One turn moves each row of this set onto another row. After a few examples, where does it send each row asked below?
Z398: [  0.3 -36.3  23.2  11.1  -2.9  20.2 -26.6  26.1   9.5   3.9 -18.5   4.4
  16.9]
Z502: [-13.5  -5.5  15.2   4.6  -0.7 -11.7   6.8   4.5  45.0 -20.2   1.8  19.7
 -24.9]
Z57: [-20.0  38.8  -7.9  -3.9 -26.6  29.9  -3.9  18.5 -21.9  -5.4 -20.3   9.7
  16.1]
Z585: [ 14.4  -5.1  46.7 -16.7  -8.9   1.6   3.6 -22.5 -38.1 -14.7 -26.6  -0.4
  32.1]
Z29: [ -8.9  27.4  -9.8  15.5 -21.3  22.7  -3.1  11.2 -27.1  -1.0 -37.4  14.2
   2.2]
Z423: [ 18.1   5.1  42.4  -7.4 -11.2  -1.3  12.2 -19.6 -31.4  -4.0 -26.1 -20.8
  26.4]
Z31: [  0.8  23.8  11.2 -31.5  21.9  14.3 -39.6 -23.1 -26.5 -10.0  -9.3  12.5
  36.2]
Z152: [ -0.7  20.0   3.2   1.6 -29.3 -22.5  28.6   2.5  22.4  10.5  -7.7   7.3
  -8.0]
Z46: [  8.1  52.1   0.3 -31.1   9.4  13.5 -32.1  -8.7 -21.5 -10.2 -28.2  -4.8
  14.0]
Z860: [  6.8 -24.6  50.2   5.2  -8.9  17.2  -7.9   8.8 -31.4  -7.2 -11.6  13.8
   4.8]
Z616: [ -4.8  16.1  -0.5   4.4 -32.2 -19.9  26.6   4.2  30.4   3.8 -10.5  19.5
   0.9]
Z279: [ 26.2  12.8 -14.8 -41.7   7.6 -25.3  11.5  -8.7  -7.1 -41.0   9.7 -14.3
  14.5]
Z72: [ 23.3   2.4  40.5 -13.9 -26.9   0.2   9.0  -2.7 -26.6  -3.9 -18.3 -16.7
  34.4]
Z412: [ 23.0  14.0 -23.5 -32.7  16.6 -30.0  15.7 -11.1 -18.4 -32.0   8.4  -4.6
   3.4]
Z504: [ 20.5  -2.1  41.0 -10.8 -18.5  11.9   4.1   2.2 -33.4  -0.4 -18.5 -12.7
  33.5]
Z242: [  0.4 -17.2  13.8 -49.6  34.5 -17.6 -32.4   0.9  -3.6 -28.8   5.3  14.9
  -1.5]
Z332: [ 17.8   1.3  43.9  -7.1 -16.7   2.5   5.3 -14.7 -31.1  -5.6 -27.0  -7.1
  38.4]
Z868: [-24.4  18.2 -32.6  -5.0  19.4  -2.3  -7.5 -19.7  27.8 -31.3  -4.3  21.8
   5.5]
Z292: [-16.7  35.3 -26.6   1.6   9.4   5.4  -3.2 -11.8  16.3 -38.1 -30.5  -5.1
  -5.4]
Z109: [ -7.1   8.0  -3.6   6.9 -30.4 -12.1  28.9  13.6  35.5  -2.3  -7.0   5.7
  -3.2]
Z142: [-17.8  25.1  -2.9 -28.2  21.3  34.4 -19.3  -6.0 -39.2 -14.5  -9.0  -3.2
  17.0]
Z590: [ 14.2 -24.7  51.5 -14.2 -11.7  16.5 -15.9  -2.2  -8.2  -6.2 -22.9  30.6
  15.0]
Z945: [ 14.0  10.8 -20.5 -44.2  16.6 -29.9  11.1 -12.6  -9.3 -38.9   6.8  17.0
   2.3]
Z227: [-23.5   6.0   4.8  20.9 -20.5  22.2  -7.0   1.0 -12.5  12.1 -21.5  34.1
  17.9]
Z793: [ 22.3   6.7  12.7 -49.5  31.5 -12.8 -25.6   0.5 -11.4 -30.8  20.0  12.9
  -4.9]
Z779: [ 22.2  14.7 -22.6 -37.9  18.5 -29.4   6.2 -12.2 -11.8 -39.3   7.2   3.0
  14.9]
Z752: [ -9.8  11.2  14.5  -0.4 -32.5 -18.1  24.0  -2.2  29.7   6.9 -14.3  28.5
  -5.1]
Z322: [ -3.0 -17.1 -11.3 -11.1  14.2  -3.8 -26.7  24.6  47.1 -11.4   1.6   9.5
  -2.2]
Z962: [-28.4  35.7 -26.8  -3.5  -3.0  21.4   5.1   4.3   3.4 -42.2 -15.8  -5.6
   7.9]
Z446: [-11.2  51.3   0.9 -31.4  -0.2  23.6 -18.9  -3.8 -12.6 -24.7 -17.9 -13.2
  25.5]
Z185: [-32.2  36.8 -27.3 -23.4  17.6  17.2  -6.9  -1.7  13.4 -14.7  -1.1   7.4
  -6.4]
Z77: [ -1.5 -38.5   5.8   8.9   8.2 -17.8  -6.7  11.6  26.3  11.2  -3.4  18.1
 -11.6]
Z583: [ 20.4 -21.8   2.4 -33.0  28.8   6.6 -45.5  21.2  -7.8 -14.8   2.8   0.8
  20.8]
Z224: [  2.0  10.0  -4.3  -0.4 -37.6 -20.7  32.3  10.9  26.6  -2.6  -5.1   5.9
  -0.7]
Z953: [ 15.6 -25.8   3.3 -26.2  41.0 -24.6 -25.7  -4.0  11.9 -10.9   6.5   2.4
   0.1]
Z228: [ -8.4 -35.5  48.9 -12.7  -2.0   6.6 -23.7  12.2 -21.3   0.2 -18.1  19.4
   6.3]
Z712: [ 22.6  15.3 -18.8 -45.7  22.1 -19.4   2.9  -4.0  -3.3 -37.9  12.8  -9.8
  13.0]
Z630: [ 17.6 -36.0  36.3  -8.8  14.2  -4.7 -27.9   4.5 -14.0  17.3  -9.6   7.2
  12.4]
Z387: [ 21.1 -15.6   8.9 -44.9  27.7  -4.5 -22.2 -10.4  -0.2 -45.7  -0.7  26.2
   5.5]
Z30: [-38.2  19.2   9.6   8.1 -10.1  38.1  -0.4   1.4  -5.1   4.0 -24.3   2.8
   6.6]
Z670: [-26.4 -26.5  10.2  -6.8   1.9 -15.8  -4.9  15.4  33.7 -11.1  -4.9  29.4
 -19.0]
Z276: [ -3.4 -16.4   4.1  -7.2  -9.9  -5.5   3.5   8.4  39.1 -18.2  -5.7  48.1
 -16.4]

Z276 moves to Z387
Z423 moves to Z152
Where do these go?
Z502 moves to Z793
Z228 moves to Z670
Z224 moves to Z279
Z57 moves to Z962
Z616 moves to Z779
Z227 moves to Z868
Z185 moves to Z142
Z109 moves to Z712
Z322 moves to Z583
Z953 moves to Z630
Z585 moves to Z752
Z46 moves to Z29

One turn moves each row of this set onto another row. After a few examples, where does it send each row asked below?
Z682: [ 12.6  17.7  -1.9   2.0  40.8  -6.5  -1.8 -18.6  -6.0 -23.8 -44.6   9.6
  28.2  -3.5  45.1 -10.9 -30.8 -26.0 -17.7 -21.4   3.8 -11.4  16.3   8.2
  -1.9 -13.9  -6.8  10.6]
Z853: [ 16.9  17.3  -5.1  45.1  23.4  10.4  -5.2  -9.3   3.1 -26.2  22.6  31.5
  13.7 -30.1  -7.7   6.2  17.1  12.7  -6.3 -13.8   7.6  -4.4 -20.8  -1.6
 -39.9  14.9   3.2 -39.0]
Z62: [-21.0  37.1  -6.7   4.1  45.0 -31.1  16.6  12.3 -47.7  33.1  21.7 -13.0
   3.5  14.9   2.8  16.5   1.4 -14.6   3.1  -7.0  -7.5 -17.6   0.0 -11.4
  36.4   5.4  -2.6   9.1]
Z614: [-11.1  29.4  -6.6   3.2  40.2 -33.7  15.0   7.8 -35.8  34.0  21.1 -14.9
  -1.7  12.8  -3.5  26.3   9.5 -19.7  11.0   0.4 -12.4 -42.4  -4.3 -26.7
  34.5   4.2  -3.4  11.7]
Z710: [-21.3  11.4 -22.8   6.7 -24.5 -13.2   2.0   8.3  -6.5  21.8 -28.2 -20.3
  -8.0  13.6   5.3  21.9  23.8 -14.0  14.3   1.1  -4.4   7.8  -7.4   2.7
 -16.9 -43.3   4.6   4.8]
Z537: [-12.0   0.0 -13.7 -16.4 -15.8 -17.0 -13.0  18.0  20.7  18.1 -15.2   1.1
 -26.8   0.0 -11.3  40.2   4.9 -30.5  28.8  15.2   5.0 -15.9 -14.2 -17.4
  -3.5 -33.3 -11.9  16.0]
Z685: [ 15.9  17.5  -9.7 -26.7  22.1 -13.4  -8.8   1.4 -12.6 -14.1 -60.1   0.6
  23.1   4.2  17.7  -2.4 -30.5 -21.3   7.4 -22.1  25.0 -18.9  23.1  12.9
  17.5   3.2  -7.2  -4.6]
Z623: [  5.1  12.3   1.9  18.9  19.3 -31.4  26.4  23.2  -6.7  31.6  37.3 -20.7
 -32.7   8.1   8.8  28.8  -3.1  -4.3  12.4   4.8 -19.8 -51.9   6.5 -14.2
  21.1  13.0  -0.7  10.9]
Z951: [ -2.7   7.1   7.6  43.2  17.7   8.9   9.3 -13.7   9.1 -14.7  25.4  -2.0
  26.5 -22.9   5.1  29.9  -7.0   8.4   9.4   4.4   9.5  -6.2 -30.5 -17.9
 -35.9  29.2  -7.4 -40.8]
Z561: [  3.3   9.2  -6.3  16.1  49.7 -10.3  -4.6 -15.7   6.8 -18.5 -37.3   6.8
  28.7 -15.7  41.7 -13.8 -36.5 -22.7  -6.9 -23.2  -4.7 -11.5   6.6  15.5
  -1.8 -22.2 -12.6   5.2]
Z846: [  9.3  12.1  22.3  20.2  10.4  18.5  14.7  35.5  18.6  14.3  -0.4  18.7
  24.8  -7.2 -18.4 -14.3   1.2  -4.8  -2.5   9.7 -32.7   3.3  -9.2  -9.1
   5.9  45.9 -34.4  20.9]
Z988: [  9.4 -20.9  30.6 -15.1  13.4  -4.1  -0.7  20.9  35.9  -0.5   5.9  20.1
 -36.3 -19.0 -41.1   9.9  -4.6   1.8   5.0  12.5  -8.2 -13.0 -24.6 -45.9
  -3.0  14.5  -0.3   9.7]
Z258: [ 33.8  14.3 -12.3 -18.1  23.7 -11.6  -9.9   2.2 -20.3 -10.1 -69.4  -0.1
  17.3  12.0  -5.1 -10.4 -17.5  -7.4   4.9 -15.9  20.0 -27.0  29.3   4.0
   9.4  -2.7  -4.9  -6.1]
Z351: [-13.7   8.0  15.2  33.2  24.2   4.5  14.0 -27.9  15.0   3.0  22.9   5.3
  18.1 -11.0   4.0  36.7  -7.2   9.3  23.7  -0.8   8.4  -1.2 -19.7 -19.1
 -32.9  33.9  -9.6 -37.5]
Z699: [ 11.0  -5.2 -30.7 -31.7  -3.7  -2.7  13.4  31.0 -13.6   4.1 -14.9   8.6
 -12.2  16.4 -22.3   7.1   6.3  -2.4 -22.0  17.9  12.4  27.7  22.4 -22.6
   7.6   1.3   1.7  31.0]
Z433: [ 25.4  27.8  -0.8  30.3  10.3  14.1  -1.1   2.9  14.7 -21.4  21.1  26.6
  -0.4 -31.6   1.7  -6.6  17.6  10.6 -16.7 -23.4   4.6  -9.0 -17.4 -10.4
 -44.8  15.9  11.3 -38.4]
Z360: [ 13.7   7.6  16.8  22.3  18.4  12.6  16.5  62.8   7.4 -15.1  21.0  15.3
   8.4 -36.7 -10.6 -22.9  -8.3   2.1 -11.2  31.6 -11.8  -4.1  -8.1  -8.4
 -11.1  15.1 -34.9   4.6]
Z931: [-17.0 -13.6  25.9   6.1  36.1 -21.3  13.1 -21.6 -15.8 -22.2 -31.2  -3.8
 -20.5 -52.6  -5.7 -28.5   4.9   4.7  -4.2  -4.0  -0.5  -7.6  13.0 -20.4
  15.7  13.0  31.6 -22.2]
Z377: [ -4.4  -9.4   1.2 -11.2  32.0 -11.6   7.5 -17.4 -32.4 -35.1 -26.4  21.1
 -24.8 -27.9 -14.7  -6.8   5.5  -5.5 -16.6  14.4  28.0  13.9  37.4 -16.3
   3.8   8.8  28.8  -2.3]
Z807: [ 12.0  -3.3  -9.8  19.7  -2.6 -29.5  18.7  26.9  -0.9  18.7  30.4 -18.1
 -27.6  13.4   4.5  28.6  -2.5   0.6  11.4   6.1 -20.5 -48.8  -1.1 -19.7
  36.8  17.6  10.5   5.2]
Z508: [  9.6 -23.6  -6.9  -5.5  17.7  -4.5   7.7  39.5  -0.5 -41.1 -18.3   1.0
 -10.8 -33.7  -4.5 -34.0   6.0  11.1  -6.5  17.0   8.0   3.6  -7.4 -14.7
 -18.2 -43.0   2.4 -21.1]

Z951 moves to Z682
Z685 moves to Z623
Where do these go?
Z62 moves to Z351
Z988 moves to Z508
Z360 moves to Z377
Z931 moves to Z710
Z433 moves to Z258

